Every row has a hidden score from 0 to 40. What is each row's score? 20 is about the middle. The score is a weighted sum of the row's numbers plus the product of two more (or one squared), each taken from its middle value.
{0, -14, -44, 19, 0, 58, 13, -41, 1, 1, -37, 15, 43, 0, -40, -14}: 32
{29, 0, -15, 19, 59, -1, 0, 28, -26, -29, 53, 0, -15, 15, 0, -40}: 8
{0, 15, -30, 10, 0, 72, 0, -54, -26, 1, -37, 44, 43, 0, -40, -14}: 25
{0, 29, 43, 19, 0, -15, -26, 55, -26, 1, 44, -14, 0, 0, 14, 0}: 21
{-15, -29, 43, -30, -44, 14, -52, -13, -12, 15, -10, 0, 0, 0, 54, -14}: 22
{0, -44, 28, -10, -29, 14, -52, 1, -26, 15, -19, 0, 14, -14, 27, -27}: 23
{29, 29, -30, 39, 44, 43, 0, 14, -26, -58, -10, 15, 29, -29, -81, 13}: 23
{44, 44, 28, 10, 15, -15, -26, 55, 1, -14, 44, -14, 0, -29, 27, -14}: 24
{29, 29, 14, 39, 15, 14, 13, -27, 1, 1, -19, 29, 0, 30, -68, 53}: 21
{-29, 15, -44, 29, 29, 58, -26, -27, -26, -14, -37, 15, 58, 15, -40, -14}: 18
{15, 15, 43, 29, -29, -30, -39, 69, 1, -14, 35, -14, 14, -29, 27, -27}: 29
{-29, -44, 14, -20, -29, 14, -39, -27, -12, 1, -19, 0, 14, 0, 41, -27}: 22
{-29, -29, -44, 10, 15, 43, 13, -41, -12, -14, -28, 15, 29, 0, -27, 0}: 18
{-44, -44, -59, -30, 0, -15, 27, 1, 79, -14, -19, -58, -44, -14, 14, 26}: 6
{29, 29, 14, 29, 44, -30, -13, 28, -39, 1, 71, 0, -15, 44, 0, 0}: 10
{59, 59, 28, 59, 0, -30, 40, -27, -12, 30, -1, 44, -15, 30, -54, 80}: 36
{0, 15, 72, -69, -58, -59, 92, -95, 40, 117, -46, 73, -59, 15, 0, 80}: 21
{-15, -44, 28, -10, -44, -1, -52, 1, -12, 30, -28, 15, 14, 0, 41, -40}: 18
{15, 29, -1, 10, 0, -1, -39, 69, -26, -43, 26, 0, 29, -29, 14, -27}: 20
{44, 15, 43, 49, 29, -74, 27, -13, -52, 30, 89, 29, -44, 73, 14, 13}: 15
{44, 29, 43, 19, -29, -1, -13, 69, -12, -29, 35, 0, 14, -14, 27, -27}: 28
{-29, -29, 28, -39, -15, 14, -26, 1, -12, 30, -10, 0, 14, -29, 41, -54}: 19
{-15, -29, -15, -69, -44, -15, 66, -41, 53, 59, -46, 0, -44, -29, -27, 26}: 26
{29, 0, 101, -10, -29, -74, 13, -41, 27, 74, -55, 73, -44, 15, -95, 127}: 6
{0, -14, -74, 29, 29, 58, -13, -27, 1, -29, -37, 29, 43, 15, -40, -14}: 15
{-44, -14, -44, -20, 29, 43, 13, -54, 27, 30, -46, 0, 14, -14, 0, 13}: 24
{15, 44, -30, 59, 15, 43, 0, 28, -12, -43, -1, 15, 29, 15, -81, 13}: 28
{44, 29, 28, 39, 44, -59, 27, 1, -65, 30, 89, 29, -30, 73, 27, 26}: 14
{-15, -29, 28, -10, -29, 14, -39, -13, -26, 15, -19, 29, 14, -14, 41, -40}: 22
{29, 44, 86, 0, -15, -88, 40, -54, 27, 74, -37, 88, -30, 30, -81, 127}: 9
{0, 29, 57, 10, -15, -15, -39, 55, -26, -14, 53, 0, 14, 0, 27, 0}: 23
{15, 29, 43, 19, 15, -1, -26, 83, -12, -29, 35, -44, 0, -14, 27, -27}: 12
{29, 73, -1, 49, 29, 58, 13, 14, -26, -29, 8, 15, 29, 15, -68, 26}: 31
{-44, -29, -88, -10, 44, 58, 0, -27, 27, 1, -46, 0, 43, -29, -27, -14}: 16
{44, 15, -15, 19, 44, -15, -13, 28, -39, -29, 62, -14, 0, 15, -13, -40}: 16
{0, -29, 28, -10, -29, 14, -66, -13, -26, 1, -19, -14, 29, 15, 14, 0}: 21
{-29, -44, -59, -10, 0, 14, 0, -13, 40, -14, -28, -29, -15, 0, -13, 13}: 14
{44, 44, 43, 49, -15, -15, 13, -13, -26, 15, -10, 44, -15, 44, -68, 66}: 21
{15, 44, 28, 29, 0, -1, -13, 42, -39, -29, 44, 0, 14, -29, 41, -27}: 35
{-44, 0, -59, -30, -15, 43, 40, -41, 27, 30, -37, 0, 14, -29, 0, 0}: 32
{59, 15, 14, 29, 44, -30, 13, 14, -39, 1, 71, 15, -15, 44, 27, -14}: 17
{29, 15, 14, 19, 0, -1, -26, 83, -12, -43, 44, -14, 14, -29, 27, -27}: 22
{0, 29, 28, 19, 0, -1, -39, 69, -12, -43, 35, -44, 29, -29, 41, -40}: 21
{-29, -29, -59, 39, 29, 58, -26, -41, -12, -43, -28, 0, 58, 15, -27, -14}: 23
{-15, -44, -59, 29, 15, 58, -39, -27, 1, -43, -46, 0, 43, 15, -54, 0}: 17
{29, 59, -1, 59, 29, 29, 27, 1, -12, 1, -1, 15, 43, 15, -81, 26}: 38
{29, 44, 72, 29, -15, -30, -13, 55, -12, -14, 53, -14, -15, 0, 41, 13}: 23
{-15, 29, 28, 19, 0, -1, -39, 83, -12, -29, 26, -29, 0, -29, 27, -14}: 15
{0, 0, 28, 10, 15, -15, -39, 42, 1, -29, 26, -14, 0, -43, 27, -40}: 21
{0, 0, 43, -59, 0, -30, 40, -68, -26, 88, 44, 0, -44, 59, 81, -40}: 20
{-15, 0, -44, 10, 15, 43, 0, -27, 1, 1, -37, 29, 43, 0, -40, -14}: 18
{29, 15, 14, 29, 29, -44, -13, 14, -39, 15, 71, 0, -30, 44, 0, 0}: 13
{-58, -29, -15, -89, -44, -74, 105, -13, 105, 30, -37, -29, -88, -29, 27, 53}: 9
{15, 59, -30, 49, 44, 58, -13, 28, 1, -43, -10, 0, 43, 0, -68, 13}: 25
{15, 29, 14, 29, 0, -15, -39, 69, -12, -29, 26, -14, 14, -29, 27, -27}: 24
{-15, -14, -59, 29, 15, 43, 13, -41, 14, -29, -37, 15, 29, 15, -40, 0}: 22
{44, 44, 43, 49, -15, -1, 27, -41, -12, 30, -19, 44, -15, 30, -68, 93}: 32
{29, 29, 28, 19, 15, -1, -26, 55, -12, -58, 44, -14, 0, -14, 27, -27}: 17
{73, 59, 28, 49, 15, 14, 13, -27, -26, -14, -19, 15, 0, 30, -68, 40}: 33
{-15, 0, -44, 19, 15, 58, 0, -27, 1, -14, -37, 0, 29, 0, -27, 0}: 26
{-29, -29, 43, -20, -29, 14, -39, 1, 1, 44, -19, 15, 14, 0, 41, -27}: 17
{0, 0, -44, 29, 0, 72, -13, -41, -26, 1, -46, 44, 43, 15, -40, 0}: 20
{-29, -14, -44, 10, 0, 43, 0, -27, 1, -29, -37, 0, 14, 15, -27, 13}: 18
{-29, 0, -44, 10, 0, 29, 13, -41, 14, 1, -37, 29, 14, 0, -27, 26}: 22
{-29, -14, -30, 10, 0, 58, 13, -41, -12, 1, -46, 15, 29, -14, -27, 0}: 26
{-29, -14, -1, -30, -29, -1, 53, -54, 27, 59, -37, 29, 0, -14, 0, 40}: 26
{44, 0, -1, 19, 44, -15, 0, 28, -65, -14, 62, -14, 0, 30, -13, -27}: 13
{29, 59, -1, 39, 29, 14, 0, 1, -12, -14, -1, 29, 29, 15, -81, 26}: 24
{29, 15, 28, 19, 0, -1, 0, 42, 1, -14, 35, 0, -15, -14, 41, -27}: 24
{29, 44, -30, 59, 15, 29, 0, 14, -12, -43, -10, 15, 29, 0, -95, 0}: 30
{15, -44, -15, -39, 0, 14, 13, -13, -26, 30, 35, -14, -15, 15, 41, -67}: 19
{0, -44, 43, -20, -44, 14, -52, -27, -26, 30, -28, 15, 29, 0, 27, -40}: 24
{-29, -29, -59, 29, 15, 43, -13, -27, 1, -14, -37, 0, 29, 0, -40, -14}: 21
{-15, -44, 28, -20, -29, -1, -39, -13, -12, 15, -10, 0, 14, 15, 41, -27}: 17
{-15, -29, 28, -30, -15, 43, -39, 14, -26, 15, -19, -14, 29, -29, 54, -54}: 23
{29, 29, 28, 10, 15, -1, -26, 69, 1, -43, 44, -44, 14, -14, 27, -14}: 14
{15, 44, -15, 49, 29, 14, 0, 1, 1, -29, -1, 15, 29, 0, -81, 53}: 28
{-15, -14, -74, 29, 29, 43, -26, -13, 14, -58, -37, -14, 29, 15, -40, 0}: 15
{0, 29, 28, 19, 0, -1, -26, 69, -12, -29, 26, 0, 14, -29, 27, -27}: 20
{-29, -44, 28, -30, -29, -1, -39, -13, 1, 15, -10, 15, 0, -14, 54, -54}: 17
{15, 29, 28, 10, -29, -1, -39, 69, -12, -14, 44, -14, 14, -14, 27, -14}: 29
{-44, 15, -15, -127, -58, -88, 127, -54, 127, 127, -19, -29, -127, -58, 81, 53}: 35
{15, 29, 28, 19, 0, -15, -39, 55, 1, -29, 35, -29, 14, -14, 14, -27}: 20
{44, 29, 43, 29, 29, -44, 0, 14, -52, 15, 71, 15, -30, 44, 27, 0}: 19
{0, -44, 28, -10, -29, -1, -52, -13, -26, 1, -19, 0, 29, 15, 14, -27}: 18
{44, 15, 14, 10, 44, -30, -13, 14, -52, 1, 62, 0, -15, 15, 0, -14}: 16
{-15, -29, 14, -20, -15, -1, -39, 1, -12, 15, -10, 15, 0, 0, 41, -14}: 15
{0, -29, -30, -49, 15, 14, 13, -27, -39, 15, 35, 0, 0, 0, 41, -67}: 15
{-15, -29, -59, 10, -15, 29, 0, -27, 1, -14, -46, 0, 14, 0, -13, 0}: 27
{0, -14, -44, 19, 0, 58, 0, -41, -12, -14, -37, 29, 43, 30, -54, -14}: 20
{-29, -29, -59, -10, 15, 43, 13, -27, 40, 1, -37, -29, 29, -29, -27, 13}: 31
{-15, -44, 28, -20, -44, 29, -26, 14, -12, 15, -10, 0, 14, 0, 41, -27}: 22
{-15, 0, -30, 0, 0, 43, 27, -41, 1, 30, -46, 29, 14, -14, -40, -14}: 22
{-58, -44, -59, -20, -29, -1, 13, -13, 53, -29, -28, -44, -15, -14, 14, 26}: 18
{-15, -44, -1, -30, 0, 43, -52, 1, -12, 15, -19, 0, 29, -29, 41, -54}: 18
{0, 0, -30, 19, 15, 58, -13, -41, -39, -14, -28, 0, 58, 15, -40, -14}: 28
{-15, -29, -59, 49, 29, 72, -13, -13, -26, -14, -46, 0, 58, 0, -40, 13}: 23
{29, 29, -30, 10, 59, -1, -13, 28, -39, -29, 71, -44, 0, 15, -13, -54}: 17
{-29, -44, 28, -20, -44, -1, -39, 1, -12, 30, -10, 15, 14, -14, 54, -40}: 20
{-15, -44, -88, 59, 44, 29, -52, -13, 1, -58, -19, -29, 43, 15, -40, 26}: 21
{-44, -58, -88, 39, 44, -1, -39, 14, 40, -72, -19, -58, 14, 0, 0, 53}: 17
{-15, 15, -44, -10, 15, 43, 27, -54, 14, 15, -46, 0, 29, -14, -13, -14}: 34
{0, 15, -44, 19, 0, 72, 0, -41, -12, 1, -46, 44, 58, 0, -54, -14}: 27
{59, 29, 57, 39, 44, -74, 0, -13, -52, 30, 80, 29, -30, 59, 27, 13}: 26
{-15, -14, -15, -39, -15, -1, 27, -27, 40, 15, -37, 0, -15, -14, -27, 26}: 19
{-29, -29, -59, 39, 29, 43, -26, 1, -26, -43, -37, -29, 58, 0, -40, 26}: 22
{0, 0, -44, 19, 0, 58, 13, -41, 1, 15, -46, 29, 43, 0, -40, -14}: 28
{0, -29, -15, -30, 0, -15, 13, -13, -12, 15, 35, -44, -59, 30, 54, -40}: 16
{59, 29, 86, 10, -15, -74, 27, -41, 27, 59, -28, 59, -30, 30, -68, 127}: 20
{29, 44, -15, 39, 44, 43, 13, 1, -12, -58, -1, 0, 43, -14, -68, 26}: 31
{-44, -14, -1, -89, -29, -44, 79, -27, 92, 30, -46, -29, -88, -14, 14, 40}: 5
{-29, -14, -44, 0, 0, 58, 13, -41, -12, 1, -37, 15, 29, 0, -40, 0}: 22
{29, 29, -15, 29, 29, -15, -13, 28, -39, -29, 71, 0, 0, 15, 0, -40}: 20
{-15, -14, -59, 29, 15, 43, -13, -27, 1, -29, -28, 0, 43, 15, -40, 0}: 23
{15, 15, 14, 10, 29, -1, -26, 55, -12, -29, 35, -14, 14, -14, 27, -27}: 16
{0, -29, 14, -20, -29, 14, -39, -13, -12, 15, -19, 15, 0, 15, 41, -27}: 18
{0, 15, 28, 10, -15, -1, -39, 83, 1, -43, 44, -44, 0, -29, 14, -40}: 23
{15, -44, -1, -39, 0, -1, 27, -13, -26, 30, 35, -14, -30, 15, 68, -80}: 17
{44, 44, 57, 39, 15, -103, 27, -13, -78, 44, 89, 44, -44, 88, 27, 40}: 22
{-15, 0, -15, -10, 0, 14, 40, -68, 14, 30, -37, 29, 29, 0, -13, 13}: 28
{15, -44, -30, -30, 15, -1, 0, -13, -52, 15, 17, -29, 0, 30, 0, -54}: 11
{15, 29, 28, 19, 15, -15, -26, 69, 1, -29, 35, -29, 14, -29, 14, -27}: 20
{15, 15, 57, 19, 15, -1, -39, 55, -12, -43, 35, -14, 14, 0, 27, -14}: 13
{29, 29, 28, 19, 0, -15, -13, 55, -12, -29, 35, -14, 0, -29, 41, -27}: 28
{0, 0, -44, 19, 0, 58, 13, -27, -26, 15, -46, 29, 43, 0, -40, 0}: 23
{15, 15, 28, 19, 0, -1, -39, 55, 1, -43, 35, -14, 0, -14, 14, -27}: 17
{0, -29, 28, -20, -15, 14, -52, 1, -12, 15, -10, 0, 29, 0, 41, -27}: 19
{44, 15, 28, 39, 15, -44, 0, 14, -52, 1, 71, 15, -15, 44, 14, -14}: 18
{0, -44, -15, -59, 0, -15, 40, -13, 1, 30, 44, -29, -44, 15, 68, -54}: 14
{59, 44, 43, 39, 15, -74, 13, -13, -65, 44, 89, 44, -30, 88, 14, 26}: 15
{-44, -44, -44, 0, -15, -15, 0, -13, 40, -43, -19, -58, -15, 0, 14, 53}: 18
{15, -44, -30, -39, 15, 14, 0, -13, -39, 30, 26, -14, -30, 30, 54, -54}: 12
{-29, -29, 43, -30, -44, 14, -52, 1, -12, 30, -19, 15, 14, 0, 41, -40}: 16
{29, 15, 28, 10, 0, -1, -13, 55, -12, -29, 44, -14, 0, -14, 27, -27}: 22
{29, 59, -15, 59, 29, 58, 0, 28, -12, -43, -10, 0, 14, -14, -81, 13}: 29
{-44, -14, -44, -39, 0, -15, 53, -68, 40, 15, -28, 0, 0, -14, 0, 26}: 28
{-29, -14, -15, -89, -44, -44, 66, -27, 79, 44, -46, 0, -59, -43, 0, 26}: 17
{-15, 0, -59, 19, 15, 58, 0, -54, -12, 15, -46, 44, 43, 15, -27, -14}: 18
{44, 29, 101, 10, -15, -74, 40, -41, 27, 74, -37, 88, -44, 15, -81, 127}: 10
{29, 15, 57, 29, 15, -59, -13, 1, -52, 30, 71, 29, -44, 73, 14, 13}: 6
{-29, -14, -44, -10, 0, 43, 13, -41, 1, -14, -37, 15, 14, 0, -13, 0}: 20
{-15, 0, -74, 29, 15, 58, -26, -27, -12, -43, -37, 15, 43, 15, -40, -14}: 20
{15, 29, 28, 19, 15, -1, -26, 69, 1, -14, 35, -29, 14, 0, 0, -14}: 20
{-15, -29, 43, -10, -44, 29, -39, 1, -12, 15, -19, 15, 0, -14, 41, -27}: 23
{15, -29, 14, -10, -29, -1, -52, -27, -12, 15, -19, 15, 14, 0, 27, -27}: 27
